Here are some rows, each followed by its group. Rows of different groups can look alike.
[-0.86  0.50 -1.03  0.88 -0.75 -0.74  0.13 -1.30  0.49 -0.89  0.46  0.18  0.35
  0.11 -0.10  0.90 -0.99 -0.80  0.99  0.62 -0.45  1.13  0.01 -1.16] Q136
[ 1.30  0.27  1.57 -1.18  1.68  0.89 -0.91  1.20  0.33  0.82 -0.51  1.56 -1.40
  0.13 -0.62  0.36  0.74 -0.43 -0.29 -0.09 -0.41 -1.08 -0.77 -0.34] Q551
[-0.95  0.51 -0.87  0.81 -0.63 -1.08  0.24 -1.13 -0.24 -1.37  0.74 -0.02  1.07
 -0.25 -0.34  1.11 -0.72 -0.43  1.10  0.26  0.12  0.99 -0.15 -1.21] Q791
[ 0.87  0.43 -0.50 -1.02  0.23  1.01 -0.41  0.89  0.62  0.95  0.39 -0.71 -0.64
  0.22 -0.18 -0.92  1.46  0.94 -0.67  0.46 -0.30 -1.24  0.02  1.15] Q136
[-0.92  0.52 -0.77  0.94 -1.01 -0.49  0.18 -1.13  0.06 -0.81  0.19  0.19  0.71
 -0.22 -0.30  0.90 -0.77 -0.60  1.02  0.57 -0.21  1.18  0.06 -1.48] Q791
[-0.50  0.23 -0.46  1.02 -0.64 -0.68 -0.13  0.09 -0.66 -1.08  0.74  0.50  0.05
 -0.30 -1.31  0.83 -1.12 -0.91  1.72  0.61  0.29  0.76  0.19 -0.86] Q988
[ 1.16  0.69  1.64 -1.26  1.79  1.17 -0.82  0.80 -0.46  0.55 -0.45  1.89 -1.92
  0.16 -0.71  0.73  0.12 -0.91  0.08 -0.09 -0.15 -1.26 -0.34 -0.48] Q699
[-0.86  0.52 -0.90  1.38 -1.10 -0.53  0.07 -0.70  0.05 -0.91  0.84  0.19  0.33
 -0.10 -0.88  0.90 -0.84 -0.64  1.50  0.26  0.08  0.91 -0.04 -1.20] Q791
[-0.96 -1.18  0.75  0.99  1.25 -0.78  0.11  0.42 -0.81 -0.70  0.22  0.62  0.18
 -0.66 -1.08  0.72 -1.22 -1.60  1.24 -0.87 -0.03  1.07  0.18 -0.19] Q699
[-1.05 -0.85  0.19  0.90  0.61 -0.56  0.18  0.97 -0.64 -0.88 -0.16  0.74  0.04
 -0.69 -1.25  0.35 -1.31 -1.51  1.56 -0.18  0.07  0.99  0.44 -0.35] Q699
[-0.73 -1.03  0.62  0.69  0.81 -0.86  0.08  1.01 -0.59 -0.99  0.20  0.69  0.01
 -0.36 -1.17  0.16 -1.20 -1.35  1.54 -0.03 -0.09  0.88  0.08 -0.59] Q699
[ 1.60  0.25  1.40 -1.13  1.39  1.96 -0.59  0.75 -0.42  0.70 -0.18  1.74 -1.77
  0.58 -0.74  0.77  0.26 -0.85  0.06  0.02  0.16 -1.29 -0.39 -0.27] Q699
[ 1.24  0.49 -0.22 -0.87  0.21  0.99 -0.33  0.77  0.47  0.80 -0.22 -0.58 -0.62
  0.20 -0.13 -1.08  1.37  0.85 -0.70  0.11 -0.20 -1.48 -0.25  0.74] Q136
[ 1.51 -0.10  1.49 -1.51  1.87  1.57 -0.50  0.95 -0.12  0.50 -0.19  2.01 -1.76
  0.09 -0.65  0.75  0.29 -1.04 -0.12  0.11 -0.06 -1.23 -0.88 -0.50] Q699
[-0.60  0.29 -0.69  0.45 -0.80 -0.56  0.29 -0.44 -0.31 -1.14  1.06  0.32 -0.05
 -0.12 -1.00  0.76 -0.84 -0.56  1.40  0.62  0.21  0.97  0.01 -0.94] Q791
[-1.07 -0.74 -0.14  1.31 -1.74 -0.90  0.29  0.22 -1.16 -0.87  0.44  0.05 -0.01
  0.93  1.34  0.52 -1.01  0.22 -0.80 -1.12  1.78  0.72 -0.14  0.20] Q247
[ 0.89  0.78  0.16 -1.29  0.37  1.23 -0.68  0.80  0.53  0.77 -0.48 -0.21 -0.62
  0.26  0.06 -0.95  1.28  0.41 -0.61 -0.10 -0.55 -1.11 -0.32  0.75] Q136
[ 1.00  0.69 -0.29 -0.69  0.06  1.04 -0.28  0.70  0.26  0.60 -0.30 -0.71 -0.53
 -0.03 -0.19 -0.87  1.32  0.91 -0.66  0.18 -0.06 -1.05  0.31  0.78] Q136
[ 1.25  0.00 -1.09 -0.13 -1.14  0.82  0.48 -0.83  0.70  0.92  0.18 -1.87 -0.13
 -0.55  0.64 -1.31  1.51  1.67 -0.88  1.07 -0.43 -1.07  1.03  1.46] Q247
[ 0.84  0.55  0.75 -1.43  1.21  1.27 -0.95  0.85  0.61  1.07 -0.70  0.65 -0.82
  0.02 -0.29 -0.45  1.10  0.18 -0.63 -0.40 -0.63 -0.88  0.20 -0.08] Q791
[-1.77  0.10 -0.60  0.83 -0.65 -1.23 -0.21 -1.01  0.07 -0.49 -0.58 -0.41  1.40
  0.22  1.36  1.17 -1.01  0.33 -0.29 -0.35  0.14  1.15 -0.28 -0.89] Q883
[ 0.01 -0.80  0.09 -0.44 -0.10 -0.09  1.36 -1.89  1.52  1.51 -0.90 -2.01  1.62
 -1.14  1.83 -1.09  0.96  1.82 -1.29  0.08 -0.65 -0.33  1.31  1.63] Q949
[ 0.14 -0.61  0.30 -0.61 -0.01 -0.12  1.14 -2.21  1.42  1.46 -1.45 -1.43  1.63
 -1.04  1.99 -1.48  0.47  1.32 -1.47 -0.42 -1.05 -0.12  1.25  1.31] Q949
[-0.64 -0.27 -0.28  1.33 -0.48 -0.84  0.31  0.63 -0.41 -0.69  0.83  0.67  0.13
 -0.30 -1.29  0.52 -0.94 -0.75  1.55 -0.02  0.21  0.93 -0.05 -0.70] Q551
[ 1.34  0.36  2.07 -1.22  1.46  1.55 -0.48  0.47 -0.69  0.41  0.18  1.81 -1.94
  0.40 -0.82  1.07  0.45 -0.97  0.19  0.40  0.24 -1.17 -0.96 -0.66] Q699
[ 0.84  1.19 -0.35 -1.01  0.13  1.03 -0.51  0.70  0.65  0.63  0.28 -0.74 -0.69
  0.36  0.02 -1.28  1.40  1.48 -0.78  0.27 -0.71 -1.13 -0.50  1.09] Q136
[-0.49  0.16 -0.52  1.01 -1.02 -0.61  0.28 -0.28 -0.44 -1.27  0.72  0.42  0.19
 -0.50 -1.03  0.71 -0.93 -0.82  1.55  0.59  0.47  0.84 -0.08 -0.86] Q988
[-0.44  0.01 -0.65  0.82 -0.66 -0.93  0.57  0.27 -0.39 -1.09  0.94  0.59  0.16
 -0.05 -1.22  1.06 -0.94 -1.10  1.42  0.20  0.24  0.90 -0.12 -0.93] Q988
[ 1.18  0.52  0.94 -1.37  1.54  1.36 -0.54  0.64  0.09  0.77 -0.64  1.54 -1.50
  0.33 -0.63  0.17  0.63 -0.68 -0.09  0.14 -0.13 -1.17 -0.83 -0.86] Q551
[ 1.24  0.57  1.64 -1.03  1.29  1.70 -0.61  0.70 -0.41  0.55  0.08  1.77 -1.88
  0.30 -0.86  0.86  0.32 -0.67 -0.21  0.19  0.40 -1.28 -0.62 -0.58] Q699
[-0.90 -1.14  0.14  0.31 -0.42 -1.08  1.54  0.52 -2.10 -0.67 -0.13 -0.53  0.91
  0.49  0.82 -1.60 -0.76  0.06 -0.96 -1.38  1.30  0.09 -0.67  0.98] Q949
[ 1.11  0.43  1.02 -1.33  1.58  1.41 -0.82  0.93 -0.18  0.96 -0.73  1.36 -1.20
  0.22 -0.52  0.33  0.72 -0.44 -0.46  0.23  0.12 -1.05 -0.88 -0.39] Q988
[-1.31  0.07 -1.04  0.66 -0.79 -1.19 -0.02 -1.46  0.55 -0.87 -0.15 -0.35  1.13
  0.22  0.78  0.80 -0.70  0.04  0.50  0.05 -0.45  1.27 -0.12 -1.12] Q136
[ 0.69  0.42  0.09 -1.48  1.52  1.20 -0.86  1.27  0.15  1.07 -0.50  0.03 -0.14
  0.10 -0.56 -0.59  1.18  0.25 -0.59 -0.42 -0.76 -0.95 -0.44 -0.09] Q791
[ 1.40  0.10  2.17 -1.25  1.59  1.89 -0.34  0.73 -0.42  0.17 -0.38  1.83 -1.55
  0.69 -0.78  0.77  0.19 -1.29  0.04  0.35  0.34 -1.34 -0.71 -0.32] Q699
[-0.81  0.37 -0.76  1.12 -0.91 -0.65  0.47 -0.32  0.16 -0.71  0.76  0.27  0.41
 -0.06 -0.63  1.06 -0.73 -0.63  1.17  0.91  0.32  1.14 -0.18 -1.08] Q791
[-0.95 -1.13  0.23  1.62 -1.62 -0.91  0.33  0.36 -1.08 -0.79  0.57 -0.24 -0.18
  1.09  1.25  0.48 -0.93  0.26 -0.96 -0.81  1.77  0.66 -0.66  0.64] Q247
[ 0.21 -0.60  0.53 -0.34  0.02  0.10  1.29 -2.13  1.52  1.34 -1.00 -1.93  1.31
 -1.09  1.96 -1.43  0.73  2.00 -1.53 -0.04 -1.13 -0.34  1.56  1.07] Q949
[ 1.13  0.84 -0.35 -0.87  0.33  0.82 -0.58  0.60  0.32  0.89  0.18 -0.42 -0.34
  0.09 -0.17 -1.09  1.61  1.09 -0.70  0.77 -0.61 -1.21  0.39  0.96] Q136
[-1.63  0.23 -0.90  0.76 -0.70 -0.95  0.02 -1.43  0.28 -0.83 -0.59 -0.22  0.66
  0.66  1.44  1.04 -0.83 -0.08 -0.35 -0.66  0.54  1.31  0.03 -0.71] Q883
[-0.77  0.58 -1.01  0.94 -0.96 -0.90 -0.08 -0.81  0.49 -1.02  0.47  0.17  0.43
 -0.07 -0.33  1.02 -0.95 -0.52  0.90  0.19 -0.26  1.03  0.13 -1.27] Q791
[-0.66  0.38 -0.37  1.44 -0.90 -0.59  0.35  0.18 -0.58 -0.86  1.27  0.52  0.07
 -0.48 -1.24  0.82 -0.82 -1.09  1.42  0.58  0.14  0.96  0.00 -0.79] Q988
[ 1.31  0.42  1.23 -1.16  1.64  1.72 -0.38  0.84 -0.25 -0.12 -0.17  1.80 -1.51
  0.64 -0.90  0.95  0.44 -1.00  0.01  0.71  0.44 -1.28 -0.85 -0.33] Q699
[ 1.07  0.37 -0.78 -0.49 -1.13  0.60  0.09 -0.05  0.34  0.70  0.22 -1.14 -0.48
 -0.35  0.47 -1.20  1.33  1.59 -0.74  0.91 -0.26 -1.12  0.43  1.75] Q883
[ 0.73  0.54  1.16 -1.30  1.75  1.42 -0.77  0.93  0.28  1.11 -0.59  1.01 -0.78
  0.50 -0.33 -0.17  0.86 -0.12 -0.50 -0.11 -0.21 -1.03 -0.47 -0.08] Q988
[ 0.35 -0.80  0.07 -0.58 -0.16 -0.03  1.12 -1.99  1.59  0.89 -1.36 -1.63  1.78
 -1.30  1.86 -1.20  0.64  1.51 -1.54 -0.25 -1.07 -0.31  1.15  1.38] Q949
[-1.25 -0.15 -0.50  0.61 -0.52 -0.86 -0.18 -1.53  0.39 -0.94 -0.46 -0.24  1.29
  0.53  0.95  0.78 -0.84  0.21 -0.07 -0.34 -0.20  1.13  0.09 -1.35] Q883
[ 0.51 -0.45  0.60 -0.43 -0.42  0.01  0.73 -1.31  1.51  1.28 -1.10 -1.83  1.99
 -1.11  2.09 -1.53  0.56  1.01 -1.40 -0.38 -0.59  0.16  1.48  1.51] Q949
[-1.75  0.19 -1.02  0.69 -0.43 -0.97  0.21 -1.62  0.69 -0.46 -0.08 -0.36  1.38
  0.24  0.92  0.82 -0.82  0.21  0.11 -0.18 -0.32  1.15  0.02 -1.35] Q883
[ 1.30  0.53 -0.42 -0.52 -1.13  0.67 -0.29  0.12  0.38  1.15  0.71 -1.38  0.14
 -0.08  0.05 -1.18  1.46  1.25 -0.88  0.76 -0.10 -1.28  0.33  1.38] Q883
[-1.23  0.00 -0.52  1.12 -0.75 -1.17  0.26 -1.38 -0.09 -0.73 -0.55 -0.36  0.64
  0.60  1.31  0.99 -0.74  0.36 -0.61 -0.66  0.45  1.15 -0.22 -0.78] Q883
[-0.42 -0.98 -0.84 -1.02  0.74 -1.13  1.89  0.51 -1.38  0.42 -0.67 -0.48  1.57
 -0.80  0.17 -2.89 -0.31 -0.49 -0.73 -1.24  0.13 -0.08 -0.09  0.30] Q949
[-0.64  0.11 -0.75  1.08 -0.53 -0.46  0.05 -0.08 -0.02 -1.41  0.98  0.40  0.41
 -0.37 -0.81  0.97 -0.87 -0.80  1.59  0.30  0.02  1.02 -0.06 -1.04] Q988
[ 0.83  0.07  1.27 -1.51  1.80  1.31 -1.02  1.30  0.19  0.47 -0.22  1.28 -1.12
  0.41 -0.50  0.17  0.65 -0.67 -0.39  0.39 -0.29 -1.04 -0.70 -0.73] Q988
[ 1.38 -0.06  2.07 -1.27  1.81  1.71 -0.79  0.55 -0.45  0.29 -0.37  1.83 -1.67
  0.35 -1.00  1.08  0.21 -0.64 -0.18  0.33  0.54 -1.15 -0.85 -0.78] Q699
[ 1.19 -0.34 -0.98 -0.57 -0.83  0.28  0.49 -1.35  0.66  0.97  0.52 -1.68  0.31
 -0.64  0.86 -1.43  1.19  1.79 -0.93  0.81 -0.03 -0.95  1.14  1.36] Q247
[ 1.20  0.39  1.01 -1.21  1.58  1.51 -0.77  0.80  0.73  0.69 -0.63  1.52 -1.40
  0.43 -0.52  0.39  0.92 -0.41 -0.48 -0.31 -0.22 -1.18 -0.70 -0.46] Q988
[ 0.88  0.81  0.74 -1.65  1.32  1.59 -0.87  1.14  0.59  1.30 -0.65  0.31 -0.83
  0.14 -0.13 -0.41  1.25  0.44 -0.44 -0.44 -0.76 -1.06 -0.39 -0.13] Q791
[-1.36  0.62 -1.25  0.90 -0.47 -0.81  0.23 -1.54  0.48 -0.59 -0.22 -0.19  0.75
 -0.14  0.17  1.09 -0.82 -0.04  0.53  0.43 -0.05  1.03 -0.42 -1.54] Q136
[-0.89  0.58 -0.99  1.14 -0.88 -0.91  0.03 -0.55 -0.04 -0.96  0.66  0.06  0.57
  0.00 -0.63  1.08 -0.94 -0.78  1.22  0.64 -0.37  1.09 -0.28 -0.93] Q791
[ 1.20  0.77 -0.38 -0.57  0.06  0.98 -0.53  0.69  0.32  1.01  0.05 -0.85 -0.47
  0.02 -0.23 -0.95  1.43  1.05 -0.69  0.13 -0.67 -1.22  0.00  0.85] Q136
[-0.78 -0.73  0.37  0.49  0.75 -0.74  0.07  0.67 -0.73 -0.90  0.06  0.61  0.20
 -0.72 -1.24  0.32 -1.51 -1.31  1.61 -0.42  0.17  1.07  0.56 -0.33] Q699
[-1.45  0.49 -1.01  0.75 -0.68 -0.44 -0.25 -1.72  0.13 -0.82 -0.28 -0.45  1.23
  0.40  0.58  1.05 -0.82  0.15  0.18  0.06 -0.49  1.31 -0.51 -1.61] Q136
[ 0.53 -0.21 -0.11 -0.61 -0.43  0.12  1.14 -1.68  1.69  1.37 -0.27 -1.98  0.76
 -0.89  1.66 -1.84  1.38  1.78 -1.23  0.69 -0.81 -0.61  1.32  1.41] Q247
[-0.62 -0.38 -0.29  0.71 -0.15 -0.65  0.18  0.54 -0.81 -0.97  0.74  0.87 -0.07
 -0.34 -1.32  0.57 -1.08 -0.93  1.51 -0.04 -0.08  1.00 -0.14 -0.13] Q551
[-0.57 -0.60  0.33  0.74  0.14 -0.60  0.53  0.84 -0.48 -0.91  0.31  0.77  0.30
 -0.63 -1.37  0.42 -1.11 -0.97  1.31 -0.35  0.28  1.02 -0.22 -0.40] Q551
[-0.35 -0.33 -0.17  0.90 -0.62 -0.79  0.31  0.17 -0.31 -1.07  0.97  0.32  0.03
 -0.33 -1.35  0.48 -1.07 -0.80  1.62  0.23  0.18  0.81  0.11 -0.70] Q988
[-0.66 -1.24 -1.25 -0.84  0.92 -1.13  1.83  0.79 -1.65  0.43 -0.70 -0.28  1.54
 -1.04  0.01 -2.83 -0.34 -0.77 -0.79 -1.31  0.26 -0.25 -0.26  0.40] Q949
[-1.06 -0.87  0.60  0.85  1.26 -0.66  0.22  0.56 -0.72 -0.66  0.08  0.60 -0.05
 -0.40 -1.32  0.13 -1.38 -1.28  1.44 -0.58  0.29  0.99  0.31 -0.45] Q699
[ 1.24  0.44 -0.77 -0.49 -1.32  0.84 -0.35  0.13  0.38  1.10  0.48 -1.22 -0.34
 -0.07  0.26 -1.15  1.64  1.39 -0.81  1.21 -0.29 -1.19  0.44  1.76] Q883
[ 1.35  0.58 -0.46 -0.30 -0.85  0.87  0.03  0.27  0.29  0.87  0.70 -1.32 -0.64
  0.07  0.05 -1.35  1.64  2.05 -0.63  1.10  0.17 -1.35  0.35  1.49] Q883
[ 1.11  1.07 -0.66 -0.78 -0.47  1.13 -0.31  0.59  0.39  0.99  0.70 -1.00 -0.56
  0.20 -0.14 -1.31  1.62  1.26 -0.47  0.70 -0.67 -1.24  0.17  1.51] Q883
[-0.84 -0.48  0.74  0.67  0.59 -0.43 -0.06  0.70 -0.50 -1.10  0.38  0.54 -0.13
 -0.72 -1.37  0.62 -1.29 -1.38  1.62 -0.54  0.11  0.85  0.39 -0.38] Q699
[ 1.17  0.12  1.54 -1.51  1.29  1.53 -0.77  0.72 -0.40  0.57 -0.25  2.03 -1.33
  0.65 -0.78  0.94  0.42 -0.97  0.05  0.29  0.32 -1.19 -0.41 -0.32] Q699
[ 0.55 -0.52 -0.93 -0.75 -0.39  0.24  0.87 -2.01  1.32  1.10 -0.30 -1.77  1.18
 -1.06  1.80 -1.59  1.24  1.89 -1.34  0.75 -0.91 -0.68  1.29  1.31] Q247
[-0.84  0.13 -0.88  1.09 -0.76 -1.07  0.11 -0.37  0.50 -0.92  0.74  0.11  0.40
 -0.13 -0.64  0.82 -0.84 -0.65  1.16  0.49  0.14  0.93  0.02 -1.02] Q791
[ 1.23 -0.40 -0.38 -0.40 -0.78  0.31  0.35 -2.01  1.08  0.54 -0.71 -1.73  0.29
 -0.85  1.03 -1.40  1.30  1.78 -1.19  0.84 -0.23 -0.87  1.23  1.41] Q247
[ 1.06  0.73 -0.51 -0.85 -0.04  0.94 -0.69  0.65  0.64  0.85  0.32 -0.85 -0.57
  0.04 -0.18 -0.68  1.31  0.60 -0.75  0.85 -0.31 -0.90 -0.36  0.89] Q136
[-0.91  0.40 -0.79  1.18 -0.73 -0.61 -0.02 -0.13 -0.01 -0.81  0.79  0.30 -0.20
 -0.20 -0.99  0.80 -0.70 -0.70  1.47  0.39 -0.18  0.94 -0.24 -1.18] Q791
[ 1.36  0.68 -0.61 -0.33 -0.70  0.82 -0.39  0.30  0.78  1.02  0.65 -1.23 -0.37
 -0.07  0.16 -1.46  1.45  1.47 -0.75  0.98 -0.07 -1.32  0.11  1.42] Q883
[ 0.85  0.50  0.69 -1.35  1.85  1.51 -1.34  1.10  0.23  0.66 -0.64  0.70 -0.77
  0.13 -0.22 -0.26  1.10  0.03 -0.38 -0.24 -0.53 -0.99 -0.43 -0.14] Q988
[-0.58 -0.29  0.04  1.19 -0.21 -0.49  0.26  0.40 -0.71 -0.89  1.00  0.39 -0.03
 -0.71 -1.21  0.72 -0.93 -0.86  1.67  0.12 -0.36  0.96  0.05 -0.58] Q551
[-0.80 -1.19 -0.35 -0.44  0.44 -0.66  1.01  0.73 -1.68  0.26  0.31 -0.52  0.97
  0.21  0.66 -1.95 -0.74 -0.50 -0.78 -1.80  1.03  0.18 -0.24  0.90] Q949
[ 1.02  0.08  1.10 -1.49  1.40  1.21 -1.17  0.94 -0.19  0.49 -0.80  1.13 -0.99
  0.40 -0.32  0.08  0.80 -0.56 -0.33 -0.10 -0.11 -1.10 -0.74 -0.59] Q988
[-0.64  0.20 -0.56  1.22 -1.10 -0.78  0.44 -0.19 -0.22 -1.11  1.14  0.35  0.48
 -0.23 -0.98  0.49 -1.07 -0.51  1.50  0.48 -0.13  0.99 -0.39 -0.94] Q988
[-1.61  0.53 -0.75  0.73 -0.75 -0.93  0.05 -1.55  0.64 -1.00 -0.75 -0.32  1.05
  0.38  0.72  0.79 -0.87 -0.23  0.24 -0.37  0.10  1.13 -0.09 -0.96] Q136
[-0.97 -0.85 -0.17  1.07  0.30 -0.39 -0.11  0.72 -0.90 -0.49  0.24  0.57  0.16
 -0.31 -1.35  0.18 -1.27 -1.43  1.65 -0.34  0.02  0.90  0.23 -0.67] Q699
[ 1.18  0.51  1.70 -1.29  1.75  1.70 -0.77  1.37  0.02  0.61 -0.16  1.68 -1.89
  0.28 -0.50  0.47  0.57 -0.55 -0.11  0.29  0.09 -1.15 -0.71 -0.55] Q551
Which 3 groups are nearest to each row below, nearest first, going by the distance to the group's nearest row?
[-1.17 -0.44 -0.12  0.70 -1.03 -1.47  0.24 -0.57 -0.66 -0.82 -0.01 -0.04  0.19
  1.13  1.37  1.35 -0.80  0.37 -0.86 -0.41  1.25  0.95  0.09 -0.17]: Q883 Q247 Q136
[-1.14  0.53 -0.77  0.39 -0.55 -1.09 -0.03 -1.64  0.35 -0.62 -0.84 -0.34  1.37
  0.04  0.85  0.97 -0.52  0.20 -0.05 -0.19  0.13  1.19  0.10 -1.22]: Q136 Q883 Q791
[-0.78 -1.15 -0.30  0.34 -0.10 -0.97  1.41  0.73 -2.02 -0.62  0.07 -0.39  0.78
  0.53  0.67 -1.18 -1.01 -0.29 -1.07 -1.41  1.04  0.12 -0.17  1.28]: Q949 Q247 Q883
Group Q791 spreads out most along one direction. Which 3 other groups' directions of most spread are closest to that one, closest first?
Q988 Q551 Q136
Which 3 groups are nearest to each row below, nearest first, going by the distance to the centre of the group?
[ 0.99 -0.29 -0.61 -0.69 -0.81 -0.10  0.48 -0.68  1.16  1.12  0.69 -1.34  0.35
 -0.22  0.81 -1.53  1.10  1.72 -1.00  1.07 -0.21 -1.07  0.85  1.45]: Q247 Q883 Q136
[-0.59 -0.35  0.24  0.98  0.48 -0.45  0.00  0.95 -0.76 -0.96  0.64  0.36  0.45
 -0.68 -1.15  0.70 -1.16 -1.41  1.57 -0.16  0.16  1.00  0.12 -0.12]: Q551 Q791 Q988
Which 3 other groups have their centres nearest to the centre of group Q136, nearest first?
Q883 Q791 Q988
Which 3 other groups have their centres nearest to the centre of group Q883, nearest first?
Q136 Q247 Q791
Which 4 groups are nearest to each row below, nearest first, going by the average distance to the group's rows?
[-0.86 -0.86  0.35  0.68  0.55 -1.13  0.01  0.91 -0.61 -0.43  0.29  0.63  0.32
 -0.44 -1.14  0.35 -0.97 -1.29  1.67 -0.30  0.73  0.98  0.48 -0.33]: Q551 Q699 Q791 Q988
[ 0.86  0.58 -0.52 -0.62 -0.26  1.16 -0.36  1.11  0.40  0.53  0.56 -0.81 -0.25
  0.43 -0.20 -1.11  1.69  0.92 -0.48  0.25 -0.32 -1.15  0.23  1.11]: Q136 Q883 Q247 Q988
[-1.00  0.48 -0.57  0.48 -0.93 -0.57  0.25 -1.11  0.21 -0.77  0.46 -0.02  0.60
  0.08 -0.16  0.96 -0.66 -0.44  1.06  0.69  0.08  1.05 -0.13 -1.15]: Q791 Q988 Q136 Q551
[ 1.12  0.47 -0.62 -0.52 -1.08  0.92 -0.07  0.08  0.38  0.70  0.26 -1.02 -0.65
  0.28 -0.13 -1.23  1.50  1.92 -0.65  0.72 -0.32 -1.32  0.28  1.39]: Q883 Q136 Q247 Q949
[ 1.02  0.57 -0.50 -0.65 -0.88  0.64 -0.19  0.27  0.77  0.68  0.36 -1.04 -0.27
  0.26 -0.09 -1.42  1.38  1.26 -0.67  0.75  0.02 -1.21  0.21  1.47]: Q883 Q136 Q247 Q949
[ 0.82  0.36  0.30 -0.99  0.85  1.50 -1.10  0.92  0.40  0.91 -0.68 -0.06  0.09
  0.28 -0.15 -0.54  1.02  0.52 -0.56  0.01 -0.91 -1.01 -0.30  0.18]: Q136 Q988 Q551 Q883
[ 0.99  0.74 -0.10 -1.30  0.94  1.08 -1.19  0.80  0.13  1.10 -0.13 -0.25 -0.59
  0.13 -0.27 -1.11  1.44  0.59 -0.74  0.16 -0.46 -1.09 -0.04  0.57]: Q136 Q883 Q988 Q551
Which 4 groups are nearest to each row below, nearest first, going by the distance to the group's nearest row?
[ 1.25  0.68  1.29 -1.32  1.73  1.67 -0.78  0.86 -0.33  0.60 -0.29  1.27 -1.25
  0.50 -0.69  0.41  0.90 -0.56 -0.14  0.20 -0.26 -1.04 -0.40 -0.72]: Q551 Q988 Q699 Q791
[ 1.29  0.89 -0.48 -0.51  0.38  0.99 -0.36  0.67  0.45  0.75  0.52 -0.85 -0.21
  0.22  0.06 -1.01  1.48  1.21 -0.74  0.34 -0.41 -1.21  0.13  1.17]: Q136 Q883 Q791 Q247
Which 3 other groups have their centres nearest to the centre of group Q949, nearest first?
Q247 Q883 Q136
Which 3 groups are nearest to each row below, nearest first, going by the average distance to the group's rows?
[-0.46  0.04 -0.73  1.22 -0.13 -0.76 -0.25  0.65 -0.14 -0.84  0.81  0.96  0.31
 -0.46 -1.43  0.58 -1.21 -1.27  1.69 -0.31 -0.21  1.04  0.07 -0.49]: Q791 Q551 Q988
[-1.41  0.51 -1.45  0.83 -0.71 -0.65 -0.17 -0.96  0.41 -0.82 -0.29 -0.04  0.95
  0.02  0.57  1.04 -0.84 -0.13  0.41  0.06 -0.28  1.19 -0.14 -1.25]: Q791 Q136 Q883
[-0.58  0.36 -0.24  0.97 -0.85 -0.86  0.47  0.15 -0.19 -1.23  0.81  0.58 -0.20
 -0.30 -1.24  0.86 -0.95 -1.11  1.54  0.23  0.32  0.94  0.42 -0.73]: Q791 Q988 Q551
[-1.04 -0.96  0.13  1.65 -1.66 -1.01  0.39  0.43 -1.49 -0.84  0.47 -0.05 -0.16
  1.43  1.17  0.19 -0.74  0.40 -0.90 -0.85  1.80  0.58  0.18  0.77]: Q247 Q883 Q791
[ 1.09  0.53  0.01 -1.15  1.22  1.38 -0.83  0.85  0.36  0.79 -0.59  0.08 -0.63
 -0.20 -0.18 -0.82  1.29  0.08 -0.91 -0.39 -0.13 -1.08 -0.37  0.23]: Q136 Q988 Q551
Which 3 other groups have their centres nearest to the centre of group Q988, nearest first?
Q551 Q791 Q699
Group Q551 spreads out most along one direction. Which 3 other groups' directions of most spread are closest to that one, closest first?
Q988 Q699 Q791
Which 3 other groups have their centres nearest to the centre of group Q791, nearest first?
Q988 Q551 Q136
Which 4 groups are nearest to each row below, nearest first, going by the distance to the centre of the group?
[-1.18 -0.01 -0.35  1.06 -0.92 -1.24  0.12 -1.04 -0.19 -0.70 -0.44 -0.44  0.77
  0.43  1.53  1.33 -0.89  0.26 -0.64 -0.05  0.71  1.12 -0.34 -0.84]: Q791 Q883 Q136 Q988
Which 3 other groups have their centres nearest to the centre of group Q699, nearest first?
Q551 Q988 Q791
Group Q247 spreads out most along one direction. Which 3 other groups' directions of most spread are closest to that one, closest first?
Q949 Q883 Q136
Group Q883 spreads out most along one direction. Which 3 other groups' directions of most spread are closest to that one, closest first?
Q136 Q791 Q247
Group Q136 spreads out most along one direction. Which 3 other groups' directions of most spread are closest to that one, closest first?
Q883 Q791 Q988
Group Q949 spreads out most along one direction. Which 3 other groups' directions of most spread are closest to that one, closest first?
Q247 Q551 Q699
